One vector is turned by the same rotation once a tick. Each row is the vector after some number of ticks, and that number follows the row.
The counts run from 0 to 128.
[-44  -8   8   8  27 -11  -3 -19  -3   7  -4  -1   0   4   0  32  19   4
   0   7   9   9  -8 -34   2 -18 -23  10   4 -24  -8  27 -17  -2  15  20
 -30  -7  14  18  -4 -21   2   7   1  13  -8  14] : 124
[-39 -25  -9  11  28 -16 -18 -16  14 -12 -16  20   3 -10 -16  35  -2   4
   0  -3   4  14   0 -26  27 -21 -20  19   3 -25  16  11  -3  13   4  15
 -23  -4  -6  -5  -7 -20  -1   1  -8   7 -10  -5] : 6
[-15  -8 -10  18  11  -4 -10 -17  -5  10 -16  -4   9   7 -11  35  12   7
 -16 -11   0  -8   4  -7  38 -25  15  -1   6  -7   8  23 -10  26  12  22
 -33  -8   1  14 -10 -18  19  -8  -1  29 -22  14] : 2
[-24   3   3   8  24  29 -33  13  32  12 -23  -8  18 -21   2   8  -7   8
 -12  29   1 -30 -34   1  10  -4  -6  27  -7  21  -3 -14  -3  -6   4   2
  -6   5 -17   1  12 -11   2   7 -11  -8  -1 -20] : 113
[  8  18  -3  26  -1   0 -10  -9   5   2   3 -21 -11 -20 -13 -14  20   6
 -17   2   0  -7 -11   4  23  -4  12   0   4  26  24  21  14  14  24  17
  25 -20 -22  11 -21  33  13 -11   2  24 -21 -14] : 103
[-27 -20  -4  -7  28 -11  -2 -32   2  16 -15  20 -10   5 -12  39 -10  13
 -13  -9 -15  -1  10  -6  26   0  31 -15   8 -13   4  20  -8 -14  16   5
   5  16   3   2 -11  12   5 -12  15  31  -8  -2] : 90
[  3  25  26  -8  19  21 -17 -10  16  14 -19   6  10 -13   3  -1  -3   7
 -11  41 -19  -8 -30   2   9   3   2  -1   5  29  15 -10  -6  -4  31   9
 -10   2  -9   3  27  24   7 -13  15  -3 -11  21] : 27
[  3  -2 -17   6  -2  13 -15 -27 -10  10 -14 -15  -9 -11  -1 -16   6   2
   5  21  -3  -1  -3 -12 -17 -12   0  -1  10 -16  13  46  -2  -9  27  15
  25 -16  -8  20 -19  25  15   7   4  30   1 -22] : 17
[-27 -21 -11  -7  29 -14   0 -38   5  17 -16  19 -10   8 -22  32 -12   9
 -12 -12 -11   7   8  -6  19  -2  20 -13  12 -19   3  19 -13 -17  14   2
   4  16  -2   2 -14  11   4  -9  12  34  -3  -2] : 91
[-17  14  -3  18   9  20   4  11  26 -11   5 -11  20  -6  -6  22  22   3
  -2  13  36  -6 -10 -26 -10 -17 -29  24   4 -13 -11   9   4   2  20  12
 -38 -13   9 -12   7 -18  -8 -13  -1  10 -16  16] : 37
[  1  13  -1  15   7  28   7  20  27  -4 -13  -9   4 -29 -11   6   8  16
 -36  -2  21 -24 -19   3  19   4  26  19  -9  -2   4 -14  27 -21  14   8
   4  10   0  -5  -5  11  13 -15  16  22 -18   8] : 73
[-24  -6 -20   8  16  29 -23   2  14 -13 -21  30 -15 -13  -5  20  -3   6
  19  16   7   7   5 -32  24  13 -11  17  -6  11  30  12   4  -4  13  12
  24 -11  -1  -1  -3  16  -5   4  -6   3  16 -22] : 11
[  0  16   6  -6  12  -9  12 -21   3  11   5 -22  10 -15 -16 -31  13  19
  -2   0  -8  27 -18  -2   7 -21 -12 -29  23  -1  17  18 -22 -15  37 -14
  -4  11  -9  -8  -3   8   7 -17  -5  17 -24   6] : 63
[ -7 -38 -27 -14   6  18 -19 -10  -1  -1 -14  10  -6 -27  11   7 -18  16
  -7  -3 -11  -6   2 -27   4 -26   0 -17   8 -43  10  35   2  -3  19  -6
  -3   5  21 -16 -14  -4   5  -9  -4  16   4  -2] : 48
[  2  -1   4  15  10 -19 -22 -15  13   6 -10 -28   3 -30 -13 -20  -1   9
 -33   9 -14  -6 -28  10   5 -30  -3  13   8 -11  13  12  18   6   9  16
   1  -4 -24   5 -16   4  23   0  -7  19 -30 -16] : 107
[-18   5  10  13  15  31  -6  28   9 -18   6   8   8 -17   3  27  18  15
   3   4  33  -8  -4 -33   5   0 -13  16 -18   3   9  16  15   5  13  22
 -19 -17  13  -8   8 -11   5  -9  -2   8 -21  27] : 40
[-11  -9   8  10  20 -13 -32  -6  26   9 -15 -23  10 -29 -13 -15 -10   9
 -27  18  -9 -12 -38   9  -2 -29 -14  23   6  -7   4  -1  14   3   2   8
  -6   1 -25   0  -7  -9  18   2  -9   6 -23 -19] : 109
[ -6   1 -12   8   9  29   9  21  12   1 -21 -17   7 -25 -17  -1   1  16
 -31 -14  22 -23 -26   1  10   0  29  22  -6 -11   0  -5  22 -27   9   5
  -6  11   8  -4 -16  -3  30 -10   6  33 -15   0] : 75
[-12   1  23  -2  17 -15 -25 -24   7  16   8 -17   5 -15   3 -11   7   4
   1  41 -11   2 -16 -10 -39 -18 -27  -3   8  -9  -4  38  -3  -5  21  12
  10 -13 -17   4   2  15   0   2  -3  11 -15 -15] : 21
[ -3 -21  -3  -5  10  33 -14  16 -18 -14 -11  16  -7 -30   8  14  -5  24
  -4  -7   1  -5  -1 -29  23  -6  11  -7 -16 -10  27  23  13   5  20  18
  -8  -7  23  -1  -7  -4  28  -9   0  17 -10  29] : 44
[ -4 -26 -12  -9   9  30 -14   9 -21 -11 -16  14  -6 -30   8  12 -11  25
  -7  -8  -6  -5  -4 -29  24 -13  10 -12 -10 -23  23  26  12   3  18  11
  -8  -3  24  -2 -11  -4  27  -7  -2  18  -7  22] : 45
[-38 -13 -18  -4  34 -14   5 -34  19  12  -5  20  -9   2 -32  11  -4   4
  10  -8  -1  27  -5 -13   7  -5 -15   2  28  -7   4   8 -16 -18  16 -10
   3  11 -10  -9 -12   8  -5  -6  -3  29   0 -21] : 94
[ -7  -5 -27   9   8  36 -18  -3   0  -4 -25  18 -17 -14   1  11   0   6
  18  17   5   1   4 -26  20  14   5   8  -4   7  31  22   1  -6  22  14
  30 -14  -2  10 -11  27   5   5   4  15  16 -22] : 13
[ -4  24   5  15   7  11  -3  14  46  -8   4 -13  11 -28  -4   5  19   8
 -33   8  13 -15 -25  -3  25   1   4   6  -8   9  13 -11  21  -7  22   0
   5  10  -6 -25   3  12 -16 -24  12  -8 -19   3] : 70
[-11   9  -9   9   8  33  -1 -13  -5  23 -32 -23  14  14   5  28  16   2
  -5  14  13 -28  -6 -12  21  -8  28  11  -3  -3  -8  18 -22 -12  22  17
 -22  -2   7  30  -4  -7  18   9   8  21   1   3] : 119
[  3  20  -1  16   5  25   4  19  35  -8  -9 -10   7 -25  -6   8  11  11
 -35   3  20 -24 -20   3  23   8  20  15 -10   3  12 -15  28 -17  17   5
   6  11  -3 -15  -1  11   3 -20  16  12 -19   8] : 72
[-30 -13 -19  11  23  19 -25  -2  19 -14 -17  34 -10 -15  -6  26  -7   5
  17  13  10  10   4 -31  26  10 -17  19  -5   6  30   7   2  -1  10  12
  17 -10  -5  -5  -1   7 -10   3  -6  -4  12 -22] : 10
[ 10  25 -16   0  -1  25   7 -14  18  13 -28 -15  18  -3  -2  -1   7  -3
 -20  17  10  -4 -22   2  19 -28   3  12  30 -13   0  -5  -8 -11  34   1
 -40   7   5   3   7  -2   9 -14  12  21   0  17] : 32
[-10  10  -4  10  12  49 -19   8  16  21 -34  -9  15   0   6  23   3   3
  -9  26   6 -32 -20  -4  22   4  24  17 -10  21  -4  -2 -18 -12  13   6
  -9   1  -1  21   8  -5   9   6   4   4   6  -7] : 116
[-21  12   6  18  16  29  -3  23  16 -19  10   4  14 -13  -2  24  19  10
   2   4  38  -8  -6 -30   1  -3 -20  20 -13   0   6  14  10   6  12  17
 -28 -14  14 -11   7 -17  -1 -12  -4   7 -22  22] : 39
[-49 -11  12   4  32  -9  -8 -12   1   0   7  15  -6  -6   2  34  16   3
   8   9   2  14 -12 -39   9  -5 -31  12   0  -2   4  21  -8   3  13  19
 -19 -11   9   8   4 -12  -4   5   0  -1  -6  16] : 126
[-46 -22   0   3  26  27 -25  14   0  16  20 -11   6 -11  15  27   4  15
   2  -6   0 -33 -14 -19   8   1   0 -13 -21  12 -14  26 -18   7   4  -6
  -3  -3  13  -5  -5 -26  -9  -7 -15   0  -2  -4] : 83
[-16   6  -7  11   6  23   3 -14  -9  22 -29 -20   9  16   2  30  19   1
  -5   8  11 -20  -2 -13  14 -11  19  10   2 -15  -8  24 -22 -12  19  17
 -26  -2   8  32  -5 -10  18   7   7  26  -2   3] : 120
[ -6  19   3  -1  12 -14   6 -18  14   9  12 -26  12 -18 -12 -28  14  14
  -8   4  -9  26 -23   0  11 -25 -21 -23  19  -6  17  15 -19 -13  39 -19
  -5  11  -9 -14  -4   4   3 -21  -6   6 -26   3] : 64
[-11  -4  13   0  12 -12 -24 -25   1  13   4 -22  -2 -17   2 -14   5   1
   4  33  -9   1 -13 -11 -36 -23 -23  -4  10 -16  -2  43   1  -5  22  13
  11 -13 -14   9  -5  14   5   6   0  17 -12 -18] : 20
[ 18  23 -10  -4  -2  24   4 -19  16  14 -34  -6  15  -1  -1  -3   4   2
 -19  22   0  -4 -22   5  19 -21   8   8  28  -5   6  -6 -11 -14  36   4
 -36   8   4   5  10   5  13 -13  15  15  -4  18] : 31
[  6   2   3  18   7 -17 -16 -16   9   5  -7 -27  -2 -26 -13 -20   4   7
 -31   7 -14  -9 -22   9  10 -23   7   8   8  -4  15  17  19  12  13  19
   9 -12 -25   7 -22  16  25  -2   0  23 -32 -13] : 106
[ -5  -4   1   2  11  -8 -18 -32  -4  11  -2 -21  -4 -16   2 -17   7  -2
   3  30  -5  -1  -8 -11 -33 -24 -15  -3   9 -19  -1  47  -1  -7  23  17
  19 -14 -14  13 -10  19  10  10   0  25 -10 -22] : 19
[-27 -21  -4  -6  23  -3  -9 -29  -2  19 -12  19  -7   8  -6  41  -6  14
 -15 -11 -15 -10   7  -6  27   7  37 -21  -2  -8   4  20 -11  -6  16  10
   8  11   4   4  -9  12   3 -17  14  23  -9   5] : 89
[-11  17   2   6   9 -11  -1  -6  32  -1  17 -23  15 -24  -5 -18  18  11
 -20   6  -4  16 -27  -4  17 -18 -28 -15  12   0  11   7  -7  -8  32 -17
  -6   9  -9 -27   5   3 -15 -25  -5  -7 -19   0] : 66
